In the rows, zero is written as 128.
One turn moves every row onto another: examples first, then more rows asked:
J781: [105 112 120 124 139 121 132 134 108  85  97 141 120 135 175 112 148]
J438: [117 129 126 114 114 110 109 159 119  86 122 140 146 167 133 109 114]
J833: [101 120 124 115 132 128 141 157 109  82 120 134 116 148 180 119 142]
J201: [124 128 122 122 128 100 107 133 117  96 101 151 127 149 128 100 117]
J677: [129 138 152 129 126 174 146 113 144  85 133 116 161 144 130 133 135]
J82: [122 133 130 105 118 107 114 160 127 102 116 146 115 146 138 104 114]
J778: [109 127  96 147 122 157 131 119 135 116 121 132 139 133 110 148 146]
J947: [116 120 147 104 142 120 135 109 156 108 124 103 146 137 145 147  91]
J325: [117 131 144 113 153 116 142  98 144 106 133 107 133 149 138 145  87]
J877: [146 137 136 123 133 165 140 101 160  90 105 116 152 127 142 129 143]
J627: [124 139 118 120 126 105 117 147 111  84 124 143 129 176 130 107 111]
J44: [135 148 157 118 131 172 155 118 150 100 134 120 123 127 137 129 133]
J666: [132 125 110 114 123 102 103 142 129  88  95 142 142 155 139 104 121]
J309: [137 140 112 103 125 102 118 157 131  93 113 139 114 159 146 107 116]
J968: [120 132  81 145 126 155 133 118 141 108 118 127 140 143 118 151 147]
J356: [ 99 113 118 129 133 126 133 142 101  71 113 134 140 159 170 119 144]
J694: [141 152 137 134 140 168 154  98 137  79 133 116 144 157 130 132 134]
J24: [111 140  97 140 123 160 143 134 134 115 142 128 122 145 115 154 139]
J271: [141 143 143 133 143 162 147  88 144  96 111 127 131 126 130 123 139]
J671: [115 137  89 133 118 162 140 143 144 110 138 121 134 147 123 157 142]
J347: [ 98 116 120 133 138 125 135 136  96  73 115 138 133 160 166 117 143]
J610: [151 154 134 113 135 168 157 118 159  88 129 111 128 142 148 134 136]
J626: [118 130  94 130 120 158 135 136 151 124 120 128 122 122 125 151 147]
J177: [127 132 133 109 155 114 141  97 150 103 124 104 132 150 145 146  90]
J738: [124 139  86 134 129 153 141 126 146 120 121 129 111 130 123 150 145]
J708: [127 127 129 109 150 115 136  99 154  98 121  99 148 153 147 149  92]
J944: [111 122 149 113 147 118 136  99 147 108 126 108 143 139 136 144  90]
J932: [106 124 119 116 137 125 144 152 108  79 120 133 111 153 179 118 141]
J656: [111 113 112 121 139 120 132 135 112  81  95 137 122 139 178 113 149]
J747: [121 124 138 104 143 119 136 110 157 100 127  97 152 150 149 149  92]

J438 goes to J82
J677 goes to J44
J781 goes to J347
Where do these go?
J944 goes to J325
J738 goes to J968

One turn moves every row onto another: examples first, then more rows asked:
J957: [128 146 132 127 111 159 145 113 135 125 117 142]
J111: [165 152 108 135  91 129 152 115 140 111 134 118]
J389: [106 131 108 113 112 129 105  97 131 110 153 132]
J744: [154 123 121 104 122 125 102 112 123 107 120  88]
J126: [138 142 122 133 124 157 146 135 150 131 147 141]
J965: [110 137 110 107  85 127 116 115 147  90 133 111]
J573: [136 130  95 155 107 139 110 128 145 156 134 100]
J797: [131 103  96 155  91 171 139 108 117 129 141 116]
J213: [128 108 112 151  70 156 136 111 132 115 130  96]
J645: [122 131 105 150 101 149 111 117 136 154 109 104]
J161: [144 119 120  99 129 150 115 147 142 108 116  91]
J176: [158 120  96 101 127 159 129 129 113 108 102 103]
J699: [152 148 126 136 108 129 139 130 159 120 156 121]
J725: [145 116 115 107 150 146 103 115 115 126 131 112]
J595: [124 111 115  95 130 157 116 132 123  85 126 113]
J582: [136 111 104 101 132 144 111 106 103  90 133 119]
J365: [137 104 104 160  88 147 127 108 131 127 162 103]
J638: [152 115  92 100 115 142 125 122 113  76 128 105]
J643: [131 103 101 153  85 170 143 135 142 122 147 104]
J620: [113 103 125 152  91 161 123 111 136 129 145 109]
J709: [150 150 116 134 102 139 144  92 120 122 123 136]
J847: [132 133  63 113 104 156 143 123 123 100 138 135]
J544: [139 135  94 150  88 139 119 130 145 143 115  90]
J601: [130 130  74 121 120 135 121 112 128 112 171 136]
J98: [142 108  96 102 140 150 118 139 125  90 152 115]
J338: [172 118  88 111 140 141 119 134 122 115 141 100]
J20: [143 114 109 102 122 128 108 126 128  81 148  99]
J661: [141 132  83 154  99 146 120 115 127 152 115 104]
J670: [130 130  91 149 106 159 123 139 143 154 116 105]
J284: [114 134  90 104  94 156 138 142 149  91 128 122]

J389 goes to J965
J582 goes to J20
J957 goes to J111
Where do these go?
J670 goes to J661
J725 goes to J744
J213 goes to J643

